Each row has a name. Each question is about the rows just above it.

[-1.34  1.12 -0.82  1.77 -1.77  3.33 -0.41] : ribal
[ 0.60 -1.84  1.60 -1.62  1.87 -1.69  2.74] : ril
[ 3.37 -1.42 -2.13 -1.30  0.64  1.37  7.14] : Puti
[ 3.75 -0.51 -3.73  0.93 -0.73  5.15  8.78] : fezur
[-0.04  0.15 -1.02  2.24 -0.80  8.05  8.36] : kades
[-1.68 -0.95  2.80 -0.66  2.20 -0.63  2.34] : Doz
Among the named rows, does one hold [-0.04  0.15 -1.02] next to each other, in this order?  yes
Is [-1.42 -2.13 -1.30] printed in one of the named rows, side by side and in this order?  yes
Right after [-1.30] comes  [0.64]
How many entries does [-1.68 -0.95  2.80 -0.66  2.20 -0.63  2.34] have?  7
Number of entries in [ 0.60 -1.84  1.60 -1.62  1.87 -1.69  2.74]:  7

[ 6.01 -2.47 -0.82 -6.58 -5.32 -3.02  2.20 -4.83  3.27 -5.44  3.24 -4.34
 -2.63 -6.51  1.38  4.84 -6.05  3.64 -2.38  6.23  1.20 -3.67  3.39  6.16
 -4.02  5.23 -5.68  2.26 -4.12 -1.78] = Befak
[-6.14  4.68  2.04  0.48  2.60  1.00 -6.89  4.65 -2.73  7.22 -7.42  1.29
 -2.98  6.17 -6.69 -7.10  6.24 -6.41 -1.10 -3.06  0.87  7.04 -4.48 -5.97
  2.93 -5.44  5.82 -4.73  3.63  6.01] = Pim
[ 3.71  6.54  3.57 -3.20 -6.24  6.78 -4.47  2.60  7.90  1.68  0.81  4.87
 -5.49 -3.67  1.33 -0.26  3.61 -2.32  0.94  0.74  8.13  2.86  4.80  0.97
  4.86 -2.23 -4.50  1.37 -6.20  2.84] = nak
[ 5.61 -2.67 -0.14 -5.85 -4.22 -3.67  1.53 -4.12  2.06 -4.98  2.81 -4.75
 -1.97 -5.17  0.97  4.71 -5.78  3.71 -1.51  6.32  0.20 -3.25  2.34  5.71
 -3.77  5.35 -4.09  2.10 -2.71 -1.25] = roz
[-5.42 -1.31 -3.00  1.89  5.16 -2.63 -4.68 -0.70 -4.51  3.35 -3.61 -1.28
  1.49  4.40 -4.20 -3.46  0.87 -1.21 -3.58 -1.93 -2.62  2.40 -3.04 -2.54
 -2.45 -0.68  4.58 -2.36  4.77  0.91] = vozut
[ 2.45  0.78  5.86 -6.22 -2.31 -7.13 -3.73  3.86 -3.39 -3.57 -4.05 -9.25
 -0.60  2.55 -1.04  2.26 -0.41 -3.46  3.54  6.67 -4.89 -1.75 -7.58  0.46
  0.20 -0.16  1.24 -8.24  4.08  5.75] = Fudir
[-6.14 -3.33  2.04  0.48  2.60  1.00  4.85  4.65 -2.73  7.22 -7.42  1.29
 -2.98  6.17 -6.69 -7.10  6.24 -6.41 -1.10 -3.06  0.87  7.04 -4.48 -5.97
 -1.85 -5.44  5.82 -4.73  3.63  6.01] = pezil
Right after [-5.42] comes  [-1.31]
How many entries does [ 3.71  6.54  3.57 -3.20 -6.24  6.78 -4.47  2.60  7.90  1.68  0.81  4.87
 -5.49 -3.67  1.33 -0.26  3.61 -2.32  0.94  0.74  8.13  2.86] have?  22
Count the entries of [ 5.61 -2.67 -0.14 -5.85 -4.22 -3.67  1.53]:  7

[-5.88  0.28 -3.09 -0.43  2.99 -5.36 -0.02  4.55  5.24  3.18 -3.14  2.39
 -2.30 -2.83 -2.27  3.96  5.34 -3.21  1.15  3.60 -1.40 -0.68 -1.69  2.03
 -3.38 -2.94  0.28 -1.44  3.69 -0.54 -2.52 -0.18  3.58  5.48  7.00 -0.97] = sep
[-1.87 -0.94 -3.80  1.14 -6.49 -6.41  1.67  1.26  0.61  0.70 -1.67  0.98
 -0.53  3.11 -2.45  7.84  5.78  0.75 -2.76  7.21 -2.73 -0.03 -3.64  5.22
 -5.09 -1.50 -1.09 -8.74 -3.22 -2.40 -1.25 -0.89  1.63  2.33 -0.15  2.38] = Vifip
[-2.08 -0.73 -0.19  3.84 -5.65 -9.05  0.77 -3.45  3.86  4.67  3.05 -1.19
  0.44 -1.42  1.68  6.67  2.42 -1.89 -0.49  7.96 -0.21  2.35 -4.51  0.95
 -4.74  2.64  3.02 -2.52 -2.31 -0.76  1.98 -0.27  1.27  3.21  1.21  0.51] = Tose
[-1.42 -1.74 -1.23  2.64 -5.15 -6.05  1.10 -1.28  3.93  3.75  1.44  0.82
  0.04 -0.37 -0.64  5.14  3.36 -2.03 -0.36  7.00 -1.06 -0.64 -3.24  2.75
 -4.49  0.43  0.21 -2.24 -2.14 -2.21  1.03 -0.39  0.97  2.13  3.21  0.74] = gida
[-2.39  0.42 -3.13  2.56 -1.89 -3.80  0.86  1.46  2.96  2.81 -1.19  1.25
 -0.43 -0.87 -2.52  4.64  4.07 -2.74  0.36  3.56 -1.66 -0.21 -2.60  3.41
 -6.02 -1.65 -0.42 -4.10  1.04 -2.13 -2.32 -1.20  0.29  3.17  5.83 -0.17] = sonun
[-1.23 -5.37  1.18  0.98 -0.05 -0.39  1.59  1.45  1.24 -0.93 -4.41  2.06
  1.92  2.24 -1.37 -0.19  0.63 -1.71  0.66  3.48  0.36 -0.53 -0.64  1.42
  3.12 -2.94  3.89  6.47 -5.21  0.29  0.52  0.39  1.81  4.59  0.58 -2.88] = Dek
The next entry after [-0.19  0.63 -1.71  0.66  3.48]:  [0.36]
Count the entries of [-1.42 -1.74 -1.23  2.64 -5.15 -6.05  1.10 -1.28  3.93  3.75  1.44  0.82
  0.04 -0.37 -0.64  5.14  3.36 -2.03 -0.36  7.00 -1.06 -0.64 -3.24  2.75
 -4.49]:  25
Count the entries of [-1.23 -5.37  1.18  0.98 -0.05 -0.39  1.59  1.45  1.24 -0.93 -4.41  2.06
  1.92  2.24 -1.37 -0.19  0.63 -1.71  0.66  3.48  0.36 -0.53]:  22
Right after [-5.37] comes  [1.18]
The next entry after [ 0.86  1.46  2.96  2.81 -1.19  1.25]:  [-0.43]
What is the next entry after [-1.66 -0.21 -2.60  3.41 -6.02 -1.65 -0.42 -4.10  1.04]?  [-2.13]
The entry that follows [1.24]:  [-0.93]

[ 0.30  3.42  0.10  2.80 -3.76  0.80  2.72 -3.03  2.07  1.68 -2.77  1.36
 -2.75 -1.33  0.72  0.23 -2.81 -0.34 -1.93  0.35  1.72 -0.60  1.64  1.83
  0.94 -0.91  2.64  1.97  1.19  0.76  1.44 -0.48  1.89] -> tifuz
[ 1.11  1.68  0.32 -1.86 -3.78  1.79 -1.30 -0.93  0.96 -2.30  0.26 -1.00
 -8.17 -1.81 -1.91 -1.37 -0.76 -2.13 -3.59 -0.34 -4.58 -2.08 -2.37 -0.21
  2.32  0.41 -1.39 -3.23  2.62 -3.35 -0.03 -2.36  2.91] -> gigul
[ 0.52 -0.54  1.74  2.17 -1.19  1.05  2.80 -0.94  0.26 -0.58 -3.74  1.63
 -3.35 -0.95 -0.08 -0.94 -2.65  0.73  1.64 -0.60  1.72  1.83  0.35 -1.93
  0.94 -0.99  1.70  3.22 -1.21  1.37  0.58  0.37  0.03] -> Pes
[ 0.48 -0.07  0.42  0.75  2.01 -2.68 -0.57 -0.20 -3.82 -1.36 -1.19 -0.35
 -3.90 -0.81 -1.62  0.35 -0.21 -3.79 -3.01  1.86 -1.72 -0.59 -0.91 -0.91
  4.76 -2.94 -1.38  0.28  0.84 -0.21  1.16 -3.21  0.00] -> nonib
[ 1.75 -0.43 -0.78  1.93  0.61 -1.41 -0.69 -1.45 -2.55 -2.24 -1.24 -1.60
 -3.59 -0.01 -2.87  0.44  0.54 -4.05 -3.69  0.88 -1.58 -0.50 -2.54  0.66
  2.92 -1.30 -0.40 -0.35  1.34 -1.48  1.61 -2.13  2.21] -> ludam
[ 1.52 -1.99 -0.77  1.71 -0.78  1.84 -1.73  1.19 -1.24 -1.85  1.56  2.23
  4.02 -3.24 -1.54  1.50  1.75  3.26 -0.13 -2.29 -1.38  0.14 -1.07  0.78
 -1.28  3.54  1.27  0.23 -1.02  0.74 -0.74 -2.49 -0.52] -> Kolaf
Does one of the named rows hold [-0.58 -3.74] side by side, in this order?  yes
Give the next entry after [-1.93  0.35  1.72 -0.60  1.64  1.83].  [0.94]
Right after [2.92] comes  [-1.30]
Number of entries in [ 1.75 -0.43 -0.78  1.93  0.61 -1.41 -0.69 -1.45 -2.55 -2.24 -1.24 -1.60
 -3.59 -0.01 -2.87  0.44  0.54 -4.05 -3.69  0.88 -1.58 -0.50 -2.54  0.66
  2.92 -1.30 -0.40 -0.35  1.34 -1.48  1.61 -2.13  2.21]:  33
Right after [-3.79] comes  [-3.01]

[ 6.71  3.78 -3.32  0.67 -4.10  2.78  3.10  1.62 -4.09] : Debe
[ 5.05  5.07 -3.26 -4.10  2.78  3.10  0.67 -1.53  0.28] : lubir
[ 6.71  3.78 -3.32 -3.85  3.25  2.65 -0.10  1.62  1.98] : zas
[ 6.71  3.78 -3.32 -3.85  3.25  2.65  8.19  1.62  1.98] : tek
The entry that follows [5.05]:  [5.07]
Where do [ 6.71  3.78 -3.32 -3.85  3.25  2.65  8.19  1.62  1.98] appear?  tek
Give the next entry after [-4.10  2.78  3.10  0.67].  [-1.53]
Count the entries of [ 6.71  3.78 -3.32 -3.85  3.25  2.65  8.19]:  7
The entry that follows [5.07]:  [-3.26]
How many entries does [6.71] have?  1
Does one of the named rows hold [-1.53  0.28] side by side, in this order?  yes

[ 2.62  8.35  7.06  7.34 -7.10  2.52] -> ger
[ 2.92  8.54  7.64  6.98 -6.65  3.02] -> devu
[ 3.76  8.15  8.36  6.97 -6.79  2.74] -> zuz
[ 3.99  8.07  6.34  7.18 -6.14  3.01] -> nim
Among the named rows, does one hold [ 7.34 -7.10  2.52] next to each other, in this order?  yes
The next entry after [2.62 8.35 7.06 7.34]:  [-7.10]
What is the next entry after [2.92 8.54 7.64]?  [6.98]
How many entries does [2.92 8.54 7.64] have?  3
The entry that follows [8.35]:  [7.06]
Does one of the named rows hold [3.77 8.15] side by side, in this order?  no
Right after [8.07] comes  [6.34]

[1.60 4.24 2.31 1.92 0.78 1.25 2.12 1.41 0.55 2.21 4.47 1.38 1.48 2.24
 2.82 2.41 1.78 0.61 0.57 3.00 2.43 1.76] : Pil
[1.60 4.24 2.31 1.92 0.78 1.25 2.12 1.41 0.55 2.21 4.47 1.38 1.48 2.24
 2.82 2.41 1.78 0.61 0.57 2.22 3.37 2.16] : bora
[1.04 1.60 2.30 2.67 1.73 1.29 0.80 1.88 1.10 3.84 2.26 1.51 1.60 3.44
 1.41 2.30 2.99 2.81 0.88 1.14 6.46 2.48] : Lavin
[2.30 1.04 1.60 2.13 2.29 1.22 0.95 1.65 4.63 3.01 1.55 1.02 2.65 1.96
 0.93 3.38 2.43 5.10 1.91 2.57 4.12 3.23] : ninu
[1.29 1.09 1.83 2.51 3.10 2.92 1.20 3.29 1.57 2.66 1.29 3.74 1.62 3.63
 1.74 1.08 2.46 2.78 1.84 1.07 1.75 1.92] : nog
[2.60 0.99 1.78 2.58 6.69 3.09 1.06 2.88 5.21 2.92 1.01 2.80 4.19 4.26
 1.06 1.47 6.22 7.54 4.08 1.63 1.27 1.98] : komus
Give the next entry after [1.04 1.60 2.30].  [2.67]
Among the named rows, does one hold [2.22 3.37] next to each other, in this order?  yes
Number of entries in [1.60]:  1

[ 3.28  4.87 -0.14  2.47  0.31  0.16 -0.80  0.54 -5.13 -3.56] -> nogan
[-3.10  1.87  1.02 -5.75 -4.65  0.39  2.27 -2.79 -2.05  0.74] -> lis
[ 5.87  5.58  0.04  2.93 -4.87 -1.68  1.39 -5.67 -3.26  0.23] -> toko
[ 5.56  1.06  0.75  4.60 -0.06  3.23 -2.90 -3.10 -5.29 -4.57] -> det
[ 5.23  6.85 -1.54  5.29 -3.77 -0.96  2.66 -0.65 -5.37 -1.37] -> Tafi
[ 3.10 -0.01 -1.20  3.59 -2.54  3.22 -0.06 -7.13 -2.66 -1.24] -> Fupe
[ 5.56  2.36  3.06  0.62 -2.54 -1.65 -2.66 -2.82 -3.00 -1.32] -> mez
[ 1.42 -1.48 -2.76  3.35 -1.92  4.35 -0.95 -1.92 -6.13 -4.13] -> mot
[ 9.80  6.24 -1.83  8.12 -3.10  1.90  1.02 -5.75 -6.51 -3.66] -> far
What is the next entry after [-1.92  4.35]?  [-0.95]
How many entries does [ 3.10 -0.01 -1.20  3.59 -2.54  3.22 -0.06 -7.13 -2.66 -1.24] have?  10
Give the next entry after [-3.10  1.90  1.02 -5.75].  [-6.51]

[ 1.57  3.74 -3.48 -4.70] = Daged
[ 5.66 -0.93  3.96  2.56] = buf
[-0.26 -2.30 -2.02 -0.10] = Muv
[-0.36 -2.16 -4.82 -3.66] = rel
[ 0.54 -2.74 -2.64 -2.93] = Fusut
[-2.16 -0.36  7.43  5.67] = Kov
Give the next entry after [-2.16 -0.36].  [7.43]
How many entries does [ 5.66 -0.93  3.96] have?  3
The entry that follows [-2.74]:  [-2.64]

